The rows of A fall into 3 groups, and each row is roughly a mix of its group's hidden directions.
A, 131 rows:
[[ -7 -19  11   4   7 -28   0  15   9   2 -12  14  12]
 [ 17  19   0   3  -3  25   2  -2 -17  -2  17 -11 -13]
 [ -1  18 -11  23  -7  19   2  18  -8 -10 -11 -14  -4]
 [  5  -8  -7  -7 -15 -12  -7  -2  20   1 -16  -2  30]
 [  9  -5   5   6   8  10   5  -5 -38  -1  -2  -8 -18]
 [  4 -11   0 -17  14   2  -9 -26 -14  -2   0  15 -19]
 [  4  17 -14  18  -2   1  25   3   1   1  20 -15  -9]
 [ -9  28  -5  -8  -2  16  -5   5 -12   8 -18 -17  11]
 [ -7  25 -10  11  -9  23  -4   3 -12   2 -17 -13   8]
 [ 10   9  10  12  -4  12   6  12 -11 -15  -9 -16  27]
 [-20 -14 -21 -14   3  -5  -6  14   8  -2   3  16 -19]
 [ 26 -22   3   9   2  -6   6 -10  -5  -4  26  -3   7]
 [ 15 -13   6  -5  -2 -11   4 -25  19  -9  15  16  -5]
 [-18  29 -11  -8  -2  17  -6  16  12   0  -1 -13   1]
 [-20  24 -16   4  -5  19  -5  15   9   3  -2 -11 -11]
 [ 10  17  25   6  -1   8  12   0   0 -10  -3 -15  25]
 [  0  16  11   5  10  10  14  -6 -28  -7   0 -23   0]
 [  7  13  24  21  -5   1  17   6  -6 -12  -1  -9  18]
 [ -5   0   0  11  -8 -18  10  16  30  -4  10  15  -3]
 [-12  -7  -1  -1 -21  -5  -9   6  28   1   7  24  -3]
 [ 12 -18  22 -10   7 -19 -13 -13   6   7  -8  15  -7]
 [  0 -20 -14   5 -10 -18  -2  -4  25   2  12  12 -14]
 [-21  -4  15 -20   6  -4 -20  -2   1   3 -21  13   5]
 [ -7 -11 -36  -7   1  -2 -16  -6  -9  12  -5   2 -12]
 [ -2  -7 -17  -1 -18   6  -8  -9  19   1  20   9 -23]
 [ -9   4   2 -27  12  -1  -6 -25  -7  19  -1   1 -12]
 [ 22 -22  11   7  25   8  -5   9  -1  -5  11   4 -10]
 [-37   5   0 -13   6  -9   9  -3 -14  12  -1   4   7]
 [  0  -9 -25 -17   1  -5 -12 -11  18   5  12   3 -20]
 [ 16   3 -11  19   4   6   8   3 -10   1   2 -16 -31]
 [ 16  12   5  20  -8  17  10  18   1 -15   0 -18   9]
 [  8  -9 -20   8 -13  -6   3  12  30  -5   9  13  -7]
 [ -8  34 -10   8   0  -5  18  14   2  12   8  -6  -5]
 [  6   2  15   9  -2  -2   8  -4 -25 -12 -29  -9   7]
 [  2 -28  13   9   7 -20  -3  11  -8  -1  -3  19 -10]
 [ 11   3  28  24   3   5  16  13  -7  -9   1   0   8]
 [-15  -1 -12 -24   3  -8 -13 -21   6  14  -7  13 -11]
 [ 21  -7  -9  -1   2 -10   4 -20  22   3  19  -6 -15]
 [ -7  15 -13   5 -21  14   9  10  27 -11   8   7  -1]
 [-21   0   5 -23  -9   0 -11  -6   9   3 -11  14  24]
 [ 21 -10  20  17   2  -5   3  -7  16 -14   6  11 -17]
 [-11  -2 -31  15  -3  11   1  17 -12  -7  -4 -15  -7]
 [ 15  -7   0   5   7   4   0 -18 -34   5 -11 -13  -5]
 [  1  16   0 -14  19   3 -10 -15 -21  20  -4 -11  -4]
 [  4  -1  -9   4  16   6  -2 -16 -21  12  -1  -7 -30]
 [-18 -20 -14 -10   5 -14  -9  -2   1  11   6  12 -24]
 [ 17 -15  22   4  -1 -21 -11 -10   3   9 -11  11 -15]
 [-16   6  -5   2  -6  -2   0  11  35   2  20   8   0]
 [ -5 -12  26 -10  -4   6 -21   1  11  -5   0  24   3]
 [-23 -17  14 -12  15  -7 -13  -9 -14  12 -12   2   4]
 [-14 -14  16 -15  20  -2 -17 -11   2  11 -12   9  13]
 [ 12   5  19  28   2   2  16   4 -15  -8  -1  -5  16]
 [-12  -7 -21 -26  -5  -4 -21 -12  11   2  -4  -1 -11]
 [ -5  22 -12  11 -12  23  -2  12   2 -14  -5 -19  -1]
 [ 15  15  20  16   2   8  21  -1   7   0  20  -8   2]
 [ -2 -15  11   2  19 -15   2   4 -31   6 -13 -10   2]
 [  7  -8   6  12  -9  -4   4   1  32  -5  23  15  -1]
 [ -4 -10  17 -19   4  -9 -23 -10   7  -6 -19  15   4]
 [ -2 -11 -35   1  -3  -6  -8   5   7   2   3  -4 -26]
 [ 17  13 -19  10 -16  18   9  16   7  -5  15   0  -8]
 [ -7   9  -6  14  -5  15  11  26 -10 -18  -5  -9  16]
 [ -6 -16  13  -4   2 -19 -13  -6  23   9   8  21  -1]
 [-12  17  -4  19  -5  16   1  19 -15  -2 -13 -16   6]
 [  6  10  -5  20  -3  15  12  21  -7 -16  -8 -17  12]
 [ 11 -17  11  -6   9 -19   6 -19  12   2  19  14  -9]
 [ -3   9  -6 -17   4  12  -7 -26 -18   9 -10 -13 -14]
 [ 24  15  25  12   4   6  16  -1   4   1   6 -10  13]
 [ 22  -1  27  18   3  -7  13  11  -6  -4   2  -4  15]
 [ -7   5   9 -17   5   1 -19  -9  25  -8   1  16 -18]
 [ 23   0   2   9  -7 -14  11  10 -14  -5 -15  -6  25]
 [  3 -23  -8   3   0 -12  -7   1  31   1  10  17  -7]
 [  6  14  22  11  -1  22   8  10  -6 -12  -6  -7  21]
 [-28  -2 -15   4  -9   8 -10   5  12  23   7  14   0]
 [-18  27  -9  -7  -4  20   7 -16   2   1   2 -16   7]
 [ 18  20   2  -2  19  16   2 -11 -15   1   9 -18  -9]
 [-15  23 -17   3  -1  20  -6  19  -3   6  -5 -13 -10]
 [-19   2  12 -10  -8  -6  -3   1  21  -9  -2  17  25]
 [-22  19 -10   2 -19  -7   7  15  19   7   3  11  -2]
 [ 10  16  25  11  -3  20  11   1   3 -13   8  -5  17]
 [ 12  20  18   3  -2  20   5  -6  -2  -3  -1 -19  22]
 [-18   9  -5  11   2 -11  18  10 -19  -3 -13 -17  15]
 [-11  -5  -9 -18  -2 -11 -15 -20   7  17  -2   8 -22]
 [ -1 -11  11  12 -27 -16   2  11  12  -1  12  19   3]
 [-27  21 -11  -7 -11  10   0  11  20   4  -3  10  -1]
 [ 10   4  26  21   0   9  11  13 -12 -11  -3  -6  17]
 [  1   7  -2  17  -9  -2   6  15  32 -19   9   3   4]
 [-10  32  -4  -5  -7  18  -4   9  -2  -4 -19 -10   8]
 [ 12 -26  10  -7  10 -21   1 -19   3   1  10  14   3]
 [-29  21  -1  10  -1  10  20   2 -11  10   8   0  -5]
 [-17  24  14   5  -5  -2  15  -4 -15   6 -13 -10  17]
 [ 10  -9  21  -6   5 -10  -3 -16  13  13  17  15 -16]
 [  2 -13 -19  -6   6 -10  -8 -17   7  15  14   9 -24]
 [-16  21 -19  -5  -4  19 -11  13  -1   8 -11 -16   0]
 [ 21   6  27  15   1  10   9  -7   0  -7  15  -9  15]
 [ 15  17 -19   7  -3  17  11  -8   8  -1  21 -12 -12]
 [  1   9 -10  16 -11   1  15  20  22  -6  18   6 -11]
 [ -9  -8 -19 -12  -4 -11 -13 -10  11  11  -2   0 -30]
 [-11  26 -26  -1  -6   2   7   4  -2  17   6  -8 -15]
 [  1 -10   9 -24   3 -14  -3 -17  18   3  16  17   6]
 [ 16   9  18  12   5   8  16   5  -4  -9  11 -11  26]
 [-11 -21   5 -16  12 -10 -21 -18  -5  11 -13   6   1]
 [  3  20 -15   9  -8  24  -3  15 -13  -5  -8 -19  -1]
 [ -3 -12  17  11  -2 -15   7   9  16 -18  10  12  20]
 [  6 -16  16 -24   3 -18   0 -19   3   2   3  12  14]
 [ 17  19  -7  17   1   1  21  11   8  -3  20  -8  -9]
 [  1 -15   5 -15  -2 -16 -11  -9  20   3  12  16 -21]
 [ 16   7  -3  18 -16  11  22   9   5 -18  11  -7   9]
 [ 25 -18  12  -3   6 -24   8  -9   9   0  12  10   5]
 [ 14 -18   5 -10  10 -16   3 -27   1  12  13   4  -9]
 [-17 -11 -16 -15  -1 -16  -8  -9   6  11   7  16 -21]
 [  6 -16   2   3 -19  -8  -4   4  29 -12   2  20   8]
 [-11  21 -18   0  -5  15  14  17  -6  -1   6 -14  16]
 [-15 -28  11  -9  -2  -7 -14  -3 -10  -4 -21   8  10]
 [-24  14 -10   9   2  -2  23   9 -15  -3   4 -10  15]
 [-14   1  14  -4  20 -12   2  -5 -28  10 -13 -13   4]
 [ 17 -20  13   3   3 -19   8   5  14 -15  15  14   5]
 [ -2  -6  15   2  26  -1   9  -5 -16  -6 -14 -16  20]
 [ 15 -14   6  23  15 -12  12   8 -16   0   1   3 -19]
 [ 13  -5  -9   2   8   4   0 -13 -27  13  -7 -12 -24]
 [-32   9  -2 -10  -4  20 -11   9 -14   3  -5  -4   9]
 [ -3  -4 -21 -17  -1  -2 -14 -16  12  15   6   4 -23]
 [-19  26   1 -11  -4  25   7  -7  -1   6  11  -3  11]
 [-13  11 -20  13 -11  21   6  20  -5 -12   4 -12  -2]
 [ -3  19 -12  -2 -11  23  -4  -3  -2  -8   3 -30   2]
 [ -1  18 -12  27  -2  16   4  21  -7   4   1 -15  -2]
 [-29  -1   7 -17   8   5 -19 -12  -2  15  -1   7 -10]
 [  0   0   7  -4  19  13  -3  -1 -34   4  -1 -14 -13]
 [ 14 -29   4   0  11 -19   4 -15 -11  10   6   3 -13]
 [-23  22  -8 -22  -6  19 -12   0   4   3  -5  -9   1]
 [ -3   9  -7  16  -4   1   2  36   9  -1  -1  -8  18]
 [ 15 -16   0  22  17  -8   6  -6 -19  -1  -1  -3 -21]]

Here is one row of each group, with its name. Which group are the others in?
[ -2   9 -20   6   3 -14  15  -4 -22  14  -1 -22  -8]
W
[-18  15  12  15  -2  12  18   9 -13 -15  -4  -5  16]
P
[  0 -12  10 -14   9  -4   1 -30 -21  14   7  -4  -8]
M

[-28   0  -1  25  -1   5  -1  23   2  -2   6  -4  13]
M
[  1  -3   6  -8   1  17  -6   5 -32 -23  -7  -7  10]
M
[ -8 -21  26  -4   8 -17  -9  -6   2  -1 -10  11  16]
W
[ 34 -12  -2   2  19   5  -4 -10  -9  -5   6 -10 -10]
W
[  9   1 -10   1   9   9  -2 -22 -20  11   0 -13 -26]
M
[-23  20 -10 -15 -15  19 -10   0  13   0  -5  -3   5]
M
[-22  25 -22  -9  -4   9  12  -4   0   5  11  -6   8]
P
[ 22  24 -10  10   4 -11  12  19   2  11  11  -1  -7]
W
[ 22 -20  17  17  -2  -8  -5  14   0 -13  -3  15  -3]
P
[ 19  14  15   6   2  11  14   8   3 -11   7 -13  25]
P
[ 15  20 -15   5 -11  24  11  -3   6 -16   7 -13  -2]
W
